(in the rows, 128 means zero)
Each path below is one point turned by a fixed rotation once a step. After each direction that follows a path, write how fast that rotation turns it, in degrees a step (0 if it stays still).
Each turn is a multiple of 5 degrees from 10 to 175, or 0.
Each row of a path follows its step; steps can be skipped.
Path 1:
step 0: [123 131 123 132 119 114 114 123 142 135 126 142 128 132 130 123 108 125
 136 125 129 137 126 139 131 131 119 126 141 118 126 110 128 131 113 133
 129 138 128 114 134 118]
step 1: [131 129 112 136 139 127 111 126 128 137 132 137 133 108 134 119 128 122
 131 138 126 129 124 131 132 131 125 131 107 129 138 131 139 141 127 137
 120 146 136 125 128 118]
step 2: [136 124 132 130 118 123 129 125 140 125 132 129 127 114 123 129 113 126
 113 115 126 145 126 124 124 126 121 127 130 140 129 124 120 135 118 146
 137 152 134 120 127 118]
step 3: [135 127 123 142 140 135 119 115 135 120 133 127 134 132 151 133 131 119
 125 131 119 141 120 124 136 127 110 133 123 129 135 130 135 131 118 145
 126 122 138 125 121 118]
step 4: [125 137 125 139 118 134 123 130 118 104 128 121 130 122 132 130 124 123
 121 111 135 131 144 124 134 119 116 133 128 131 129 126 135 135 125 123
 133 148 137 120 114 119]
step 5: [122 128 135 149 133 132 130 124 139 119 134 124 126 132 129 122 140 125
 129 130 118 130 135 114 141 123 133 129 140 129 146 133 120 134 122 133
 129 130 154 139 128 117]
step 6: [126 149 125 127 129 126 111 119 128 118 137 131 122 135 144 116 122 123
 126 118 139 138 146 135 128 126 122 135 137 122 133 125 110 130 128 122
 141 127 133 133 119 129]
step 7: [102 143 124 143 132 129 110 129 131 130 116 126 118 125 129 128 115 128
 137 132 119 119 125 130 137 114 137 128 125 120 136 124 125 137 127 132
 128 132 142 138 128 122]
step 8: [123 142 129 127 137 114 129 128 137 143 139 126 123 116 117 105 119 108
 124 117 140 128 133 134 134 126 124 142 126 128 132 123 120 130 124 137
 134 133 130 139 126 126]
step 9: [123 138 117 121 129 125 122 111 133 137 119 129 121 126 139 129 120 119
 127 131 124 127 123 131 137 122 138 121 117 128 114 134 121 133 117 154
 145 129 139 127 134 123]
step 10: [133 127 124 142 129 124 125 129 126 135 118 121 132 113 132 124 123 114
 133 110 140 124 116 141 135 127 116 138 132 126 125 111 140 127 112 133
 141 128 133 121 127 118]
step 11: [123 119 112 131 122 127 122 119 127 142 133 128 136 120 128 131 145 107
 128 135 129 128 140 121 143 125 128 124 128 135 121 130 129 134 120 137
 131 144 144 117 130 120]
Directions:
[127 126 125 127 126 132 126 132 130 124 130 132 131 133 127 130 127 125
 128 125 132 127 128 129 129 128 132 128 131 132 130 129 129 129 128 128
 126 125 132 130 125 132] | 45
[130 127 125 125 128 127 128 128 132 133 126 129 133 125 127 126 127 124
 134 126 129 127 127 132 126 126 134 124 127 128 125 127 129 125 126 129
 127 128 127 125 127 126] | 35
[130 127 127 129 125 130 126 133 126 131 128 132 121 130 127 124 127 127
 128 130 130 125 126 132 129 128 128 130 127 128 127 127 128 129 129 135
 129 128 125 127 133 128] | 40
[127 130 126 129 129 129 127 130 127 129 125 128 129 129 126 132 126 126
 132 132 127 127 128 131 132 124 123 132 130 126 128 127 133 124 131 126
 127 133 128 126 125 130] | 110
[127 128 130 126 124 124 127 128 128 125 130 129 128 124 126 127 126 128
 121 124 128 129 133 134 130 126 127 129 132 129 125 126 127 127 127 126
 127 128 124 124 127 130] | 170
Path 2:
step 0: [140 117 127 132 129 134 114 137 133 117 129 130 134 137 121 131 136 119
 133 133 140 113 126 133 127 116 134 132 136 144 118 113 128 119 139 121
 140 133 119 128 129 135]
step 1: [131 122 138 114 125 111 134 129 135 127 126 130 135 127 130 137 129 132
 140 134 123 118 144 126 131 130 139 135 110 116 133 122 125 130 118 110
 128 136 123 138 133 132]
step 2: [127 127 128 130 126 132 115 136 111 121 133 137 128 132 140 124 136 127
 128 129 139 111 118 120 139 122 140 122 126 127 136 109 133 138 134 122
 120 130 127 111 129 127]
step 3: [139 114 129 129 124 110 132 126 120 129 122 119 136 121 135 127 133 126
 119 132 135 113 120 128 121 125 123 147 118 130 124 131 137 129 112 125
 137 133 118 137 123 136]
step 4: [123 139 132 115 129 129 126 121 116 129 129 132 120 127 122 121 132 128
 131 115 136 114 143 111 139 116 129 122 121 140 128 110 129 124 115 120
 126 121 132 129 122 126]
step 5: [129 109 136 132 127 127 131 129 133 114 119 131 120 128 115 122 147 127
 125 131 136 120 112 131 131 119 136 128 123 130 136 132 149 123 125 130
 126 129 120 137 133 139]
step 6: [124 118 120 123 123 127 136 136 127 130 132 120 129 124 124 138 132 134
 120 124 142 116 141 127 152 137 130 127 130 134 121 115 115 128 119 112
 135 126 121 138 126 136]
step 7: [137 134 128 124 131 118 130 123 132 128 114 127 115 120 129 131 149 132
 134 118 126 122 129 136 138 121 143 135 129 119 138 119 144 139 133 124
 120 128 124 113 125 132]
step 8: [133 122 122 134 121 131 137 132 133 137 121 118 138 132 138 116 124 130
 119 132 139 111 112 120 140 132 124 123 138 125 132 120 138 125 124 112
 121 132 126 141 116 129]
step 9: [148 138 119 111 110 121 118 119 124 129 122 132 120 124 118 126 147 128
 129 124 131 130 127 128 129 127 135 136 130 133 113 118 130 124 125 120
 139 131 135 131 119 134]
step 10: [137 118 125 124 124 131 129 127 144 123 123 128 136 125 125 108 128 129
 131 128 118 117 132 115 136 112 141 120 129 123 140 127 136 131 127 117
 124 110 126 140 137 125]
step 11: [131 128 127 132 114 135 123 143 131 122 131 128 123 138 122 136 138 132
 112 139 134 124 120 126 135 123 148 138 117 126 115 125 119 121 134 117
 129 124 127 127 112 137]
Directions:
[127 126 128 123 124 129 126 127 129 124 131 130 130 128 124 126 131 125
 133 131 130 133 127 131 130 130 126 124 128 126 131 126 129 126 126 126
 128 131 132 132 132 128] | 85
[132 123 126 124 132 128 126 125 129 126 121 126 124 132 129 130 126 127
 127 131 126 133 126 130 129 126 124 128 125 129 128 128 130 130 127 126
 130 128 127 124 129 127] | 160
[125 130 127 122 127 129 127 124 126 127 129 127 129 131 127 133 128 130
 126 126 127 130 129 123 129 132 130 127 125 125 122 128 126 127 125 127
 124 131 128 128 124 130] | 145
[127 125 127 129 129 130 128 131 131 126 125 131 124 130 120 128 127 127
 131 128 126 128 131 123 127 130 132 127 126 131 127 130 126 126 132 128
 130 126 125 133 130 130] | 70
